One turn sends every row of this set to another row. A few are shown first. Where does it send the rows asked after them?
Zis: [  3.0 -15.3 -12.9  10.4  18.0 -15.4  -5.4  27.3  11.1  -7.4 -20.8  -6.2
  -6.8   8.4]
punom: [ -2.9   1.2 -12.1  -6.7  40.9 -30.7   5.0   1.5  -0.4 -19.8   5.5 -19.2
  -2.7  -4.7]
parul: [-12.7   2.2 -12.9  -8.1  37.8 -21.4  17.3  -5.1   2.8   1.9  17.3  -4.7
   5.9 -14.4]
sug: [ -7.0  -6.4 -14.6  17.8  23.6   1.6   2.6  28.0  -7.2 -31.7   5.4 -18.2
  17.3   2.2]
mimu: [  5.1 -16.2   2.3  11.8  35.4 -15.8  18.1  -9.3  26.3   3.7  -3.5  -6.5
   7.1   0.5]
kula: [  1.1 -23.6  -6.4 -15.1  30.5 -14.5  19.8   4.7  -2.6 -16.8  -2.5  18.6
   4.3  -3.7]
rute: [ -2.6   4.8 -17.3  -0.3  16.7 -37.7  19.0   0.2  -6.8 -16.2   1.9   1.0
  27.0 -18.4]
rik: [  1.1 -18.5  -6.8   9.8  36.3  -1.8   8.4  25.5  13.0  -7.3   6.3 -26.9
  25.5   6.9]
Peve: [  5.5   6.9  -4.1  20.0  23.7 -19.4  -9.1  -3.8  -3.7 -17.5  -2.9  20.0
   5.3 -12.8]
Vov: [ -5.5 -20.0  -1.3   9.5  50.2  -7.8   9.1  -2.1  12.1  -3.1  12.7   5.8
   9.9   8.2]
Ref: [ 17.3 -22.8 -22.3   3.1  29.4  -4.2   9.5  11.8  -0.7  10.7 -13.4  20.0
  11.3  -4.5]
Pafu: [ 11.8  -0.9  -9.3  22.7  -2.4 -10.0  10.9  21.1   9.1   8.4  -7.1   0.5
  24.3 -11.8]
sapa: [  0.2 -32.2  -9.6  -8.4  14.8 -14.5  21.0   5.5   1.1  -0.1  13.2   2.4
  29.1   5.3]
Kila: [  3.0 -14.8 -12.7  11.5  14.5 -14.5  -1.7  31.0   9.7 -10.2 -20.7  -5.6
  -5.6   7.2]
Loles: [  5.7 -14.5   5.6  10.3  34.0 -18.0  20.6  -8.7  25.7   1.5  -3.6  -3.7
   7.8  -0.8]
dume: [ 12.9   2.2 -22.5   9.0   5.5   9.5  13.2  14.7   9.3  13.6  -4.8  -4.8
   5.8  -6.2]
Fud: [ 8.5 -5.8 -1.5 31.9 25.2  8.3 23.1  0.7 15.5  0.3 -4.4  1.1 17.6 -8.8]
Vufu: [-15.2   3.1 -14.1  12.0  43.5  -5.2  -1.1  16.4  -8.3 -12.4  11.2  -6.0
  -6.9  -8.3]
depag: [  1.1  13.4 -17.4   9.1  16.8   0.4 -11.2  26.6 -10.4  -8.5  11.0 -10.3
  12.1 -13.2]
Bakov: [ 10.0 -15.0 -25.4  -2.0  14.3  -9.6   6.1 -17.0  -3.4  -1.2  -1.5  10.2
  29.8 -12.0]
zad: [  3.1 -20.0  -8.0  12.2  37.7   0.6   9.1  27.1  14.4  -8.8   2.5 -25.0
  24.6   6.2]
purad: [ -1.9  -0.8 -24.9  10.4  27.2 -15.6   6.5   4.5   3.0  -1.5 -11.2 -16.5
 -18.3  -1.8]
gise: [ 10.0   2.8  -3.6  14.1  31.3 -28.3  15.5  -0.9  -4.6 -20.8  14.0  -6.1
  36.4 -11.7]
vop: [ -1.9 -27.8 -32.8 -10.6  26.8 -11.4  -2.5  11.6  -4.5   8.6   2.2  -5.7
  13.2   4.7]
Buz: [  3.4 -13.5 -27.5 -14.1  42.0  -3.4   9.9   5.2  -9.9 -13.8   2.2   1.7
  24.9 -18.2]
sugab: [ 10.4   3.8  -5.0  15.0  30.4 -25.6  12.1  -0.9  -3.9 -18.9  13.1  -7.3
  39.6 -13.0]
zoniv: [  8.3 -28.8 -12.0  13.5  37.9 -18.7  11.9  20.4   6.0 -12.8  -1.5  -7.3
  22.1  23.1]
vug: [ -3.1  -0.9 -11.7  -5.5  38.2 -31.0   7.9  -0.4   1.2 -17.0   8.8 -21.3
  -2.8  -2.3]
Mif: [  3.3  -6.9 -18.6  19.9  23.6 -24.0  19.2  15.5  -6.2 -11.3  11.0 -29.6
  30.6   5.7]
gida: [  8.9 -13.0 -22.5 -10.5   3.1  -8.8  -0.8   2.7 -15.5 -14.6   5.2   8.7
   4.8   4.2]
bebe: [ -7.6  -5.8 -13.6  19.8   5.0 -30.5   5.3   3.3   2.5 -15.2 -19.7   3.4
  -1.6  -3.2]
butar: [  6.1   7.3  -3.1  18.7  19.0 -18.8 -10.1  -4.6  -1.1 -15.4  -3.0  19.8
   4.3 -11.5]
nirov: [ -3.7   4.1 -14.6  23.2  19.5 -14.8  22.9   6.4   2.6   7.4   6.4 -11.7
  32.9 -21.7]
gasak: [  0.1  -1.6 -15.5  14.3  14.6 -16.8  -4.4   7.3  -9.5 -34.6  -8.4  16.3
  24.4  -7.1]
zop: [ -0.6  13.0 -19.5  11.6  17.0  -1.3 -12.7  22.5 -10.9  -7.4  11.8  -7.5
  12.8 -16.5]
Gadi: [  2.7   1.7 -16.4  14.8  16.0  20.0  -7.8  12.9  -2.3 -14.6   2.9   7.2
  16.6  -7.2]
Fatu: [  3.4 -13.1   5.8  33.1  26.4 -22.2  14.4  -1.9   4.7 -13.4  -2.7  15.9
   8.0   6.6]
koga: [ 15.1  -2.1  -7.1  23.1   1.9  -9.9  12.2  21.8  10.4   8.8  -8.9  -0.1
  26.1 -10.6]
Degep: [ 14.4 -12.9 -26.5   5.4  12.9 -22.0  17.1  24.8   4.7   1.4 -14.4 -14.9
   5.0  11.7]
res: [ 20.7 -13.7 -16.7  -3.0  17.9   3.7  16.9  25.3 -15.3  -8.5   8.7   9.2
  23.2  -1.1]

vug -> zop
Vufu -> sug
zoniv -> rute
Now these:
vop -> Buz
punom -> depag

One turn sends every row of this set to another row. A few are shown first. Where does it send the rows asked after them?
nesu: [-46.6  -7.6  24.2 -18.6 -13.0  14.4   8.6  -0.6 -18.0 -24.0  22.8  -8.8
  12.9   0.2   4.9 -22.3 -17.9  16.8]
lanaz: [ -9.1   5.3  14.3 -25.0  -5.1  -1.3   4.8   4.0  -7.9  -3.9   4.7   1.8
  11.2   9.2   4.5  -5.0 -43.6 -20.1]
tel: [ 13.7  10.4  30.1 -35.1 -18.2  22.9  -3.4   1.6 -14.5   4.5  29.4 -10.7
  28.9   1.7  -2.0 -15.7  -6.3   7.3]
figub: [-14.0 -19.8  14.7 -10.2 -23.8  28.9 -14.7  14.0 -13.3  -0.8  -2.7  -3.8
  17.2  -4.4   1.5   6.7 -32.7  11.2]
basi: [  6.6  -4.2  19.1 -20.6 -14.1  28.2   7.1 -22.7  -9.4 -30.0   4.1  -4.0
  18.9  -1.4 -20.7  -1.1  -3.1  19.2]
Vulu: [-30.8 -10.3  24.8 -18.6 -10.8   0.5   9.9   6.0 -12.7 -20.8   9.0   0.2
  32.7  -4.0 -21.9  -8.7 -21.3 -19.1]
pesop: [ -4.1  -1.6  26.2 -10.9 -34.8   1.5   1.5  -9.2   9.9  -6.5  16.9   4.1
  25.8  -3.7 -18.9 -15.0 -12.5 -13.2]
Lisam: [  3.6 -17.1  14.5  -4.4 -31.8   6.1  23.1  -8.0  -8.2 -17.5  10.8  -4.7
  20.8  17.0   5.8  -0.5  -5.2 -13.6]
lonal: [ -0.8  22.2  28.7 -23.0 -17.3  16.3   9.1  -8.2 -16.5  -5.8   2.6 -29.1
  22.0  14.6 -13.5  -0.2 -25.5   7.6]
kig: [ -4.0 -25.8   9.9 -28.2 -16.8  23.7  34.7  -4.7 -21.2  -9.9  17.8   9.5
  25.0   1.0  -2.4  -0.9  -3.7   1.8]
gosi: [ -3.3  11.6  17.8 -21.7 -11.3  18.4  11.2  20.4 -12.6 -27.6  19.4   6.5
  12.1 -17.7  -2.0 -17.5 -22.6 -21.6]
Kivev: [ -5.9   7.6   2.7 -25.8   1.7  20.3  -3.6   8.1  -8.4 -22.4  -0.7   7.7
   5.2  14.8 -23.7  -8.6 -17.6  17.1]
dafe: [-30.8  -3.8  16.4 -18.6 -17.7  19.4  23.0  10.5 -23.0 -17.9   2.7 -15.7
  12.6  -1.1 -14.3 -33.9 -24.5  22.4]
padop: [  9.7   1.7  11.3  -8.6 -31.2  21.5  12.8  -7.1   0.5  -7.5   7.4  -0.8
  28.8  -3.9 -18.3 -17.7 -16.1  29.1]
guk: [-11.3  13.7  19.1  -5.4  -8.8  44.1   1.4   1.8 -12.0 -12.8   5.8   9.3
   3.3   6.0  -2.6  -7.3   0.5 -12.1]
Tamuz: [ -3.4 -10.7  26.7 -13.1 -32.9  15.3   2.0  -0.6  -5.2 -20.9  13.7  -7.5
  15.3 -30.2   9.0 -15.7 -34.9  -4.5]
los: [ -7.1  12.1  10.7 -20.4 -31.8   6.2  23.0  -4.7  -9.9  -8.4   9.9 -23.6
   6.2  11.1  -5.9  12.3 -22.7   1.0]
Dalef: [ -5.9  -3.1  16.1  -1.4  -9.8  22.0 -10.7  20.6 -13.8 -20.6   4.1   2.3
  12.5  14.0  14.1  -3.0 -19.5 -16.8]
Tufu: [  1.8  10.3  20.9 -25.6 -19.4  11.4  -7.4  11.0   1.3  -7.7  40.6   7.1
  21.3   9.1  -0.4 -10.8 -11.2  16.6]
nebo: [-18.5  -6.5  19.7 -13.8 -15.8   1.7   3.9  21.8 -13.8 -33.9  33.0  -4.1
  22.7  10.1  10.6 -17.9 -10.0  -4.0]
Tufif: [ -9.6  -2.4  18.9 -45.3   6.6  21.4  -1.0  -7.1 -29.4 -28.9  19.6 -13.6
  15.7  -2.7  -0.9  -2.7 -11.2   9.8]
mevuz: [ -1.1  -5.1  -0.3 -27.2 -28.8  13.3   2.9  -2.2  -1.4 -14.4  13.4  -5.5
  -9.5  -2.8  -9.0 -24.3 -13.4  27.1]
sepa: [-21.3  13.4  -4.0 -20.6  -7.8  11.2   9.7  19.8 -17.0   0.6  -3.7  -8.4
   8.1  11.9 -17.0 -16.8 -26.5   6.1]
tige: [ -9.8  12.6  20.9 -24.5  -7.0  37.5   7.0   1.0 -23.3   5.8  11.4  -6.8
   2.8   6.3   0.1 -30.8   1.5 -11.4]
vel: [ -5.9 -17.1  19.2   8.3 -22.1  25.9  -8.1   5.7  -8.6 -20.8   0.9   3.3
  11.5   7.0  19.2 -11.4 -19.1  -6.6]
fiti: [ -0.5  -7.6  21.4 -17.5 -16.9  25.3  -1.4   8.8 -15.5  -5.3  -5.8 -10.0
  27.4   1.3  -6.8 -11.2 -42.5  29.9]
Tuzo: [ -6.6 -14.0   9.6 -10.7 -21.0   0.6  22.1   9.1 -17.1 -21.4   7.7  -9.9
  23.0  20.2   1.1   7.3 -15.7 -17.2]
Babib: [  2.3  -8.1  26.2 -17.7 -10.9  32.3  -0.5 -28.2 -15.4   4.6   9.2  -2.7
  33.7  -2.2   4.6 -13.8  -8.6  10.5]
Ruz: [-15.5 -10.9  -2.7 -37.6 -19.3  11.8  -2.3  10.2 -20.8  -2.9   6.0 -19.1
  -1.9  -1.7 -19.8  -3.1  -4.2  -1.7]
zubof: [ -8.8 -24.5   9.7 -26.8 -18.1  26.7  24.3   5.7 -22.0   8.7   6.2   4.2
  20.1   1.8 -12.3 -30.4  -4.5   6.6]
zafi: [ -7.3 -15.1   6.7 -20.8 -33.8  20.6   1.5  -4.0 -11.6  12.3  13.7 -10.0
  10.5 -14.9   8.1 -31.5 -15.7  17.9]
lepel: [ -5.9  28.0  15.8 -25.7   9.3  26.4  11.5   7.0 -24.9 -24.5  12.6  -7.9
  26.6   3.1  -7.2 -10.6 -21.8   7.8]
sul: [ -9.9  -8.1  25.7  -5.9 -32.5   1.4  -1.1   5.7  -3.4 -30.2  32.4  -6.6
  21.5   6.0  14.0 -19.4 -12.0   6.8]
Zize: [-27.3   2.7  12.0 -34.8  -5.5  17.9   9.1   6.2 -35.1  -0.4  13.9 -23.4
  22.3  -4.7  -7.9 -10.7  -4.5 -10.6]
Sava: [ -3.3 -14.4  21.5 -12.2 -10.2  14.4  15.2 -20.5  -1.9  -9.6   5.0  20.2
  14.6   0.1   8.9 -22.5 -28.8  -9.9]
milip: [-13.8 -18.3  18.9 -30.8 -13.0  23.8 -18.7 -22.9 -16.5   0.0   6.9 -11.8
   4.2  -1.1   3.2 -11.5  -5.8   7.6]

kig -> guk
lanaz -> Tamuz
Now these:
Dalef -> sul
zubof -> tige
Ruz -> milip
sepa -> zafi

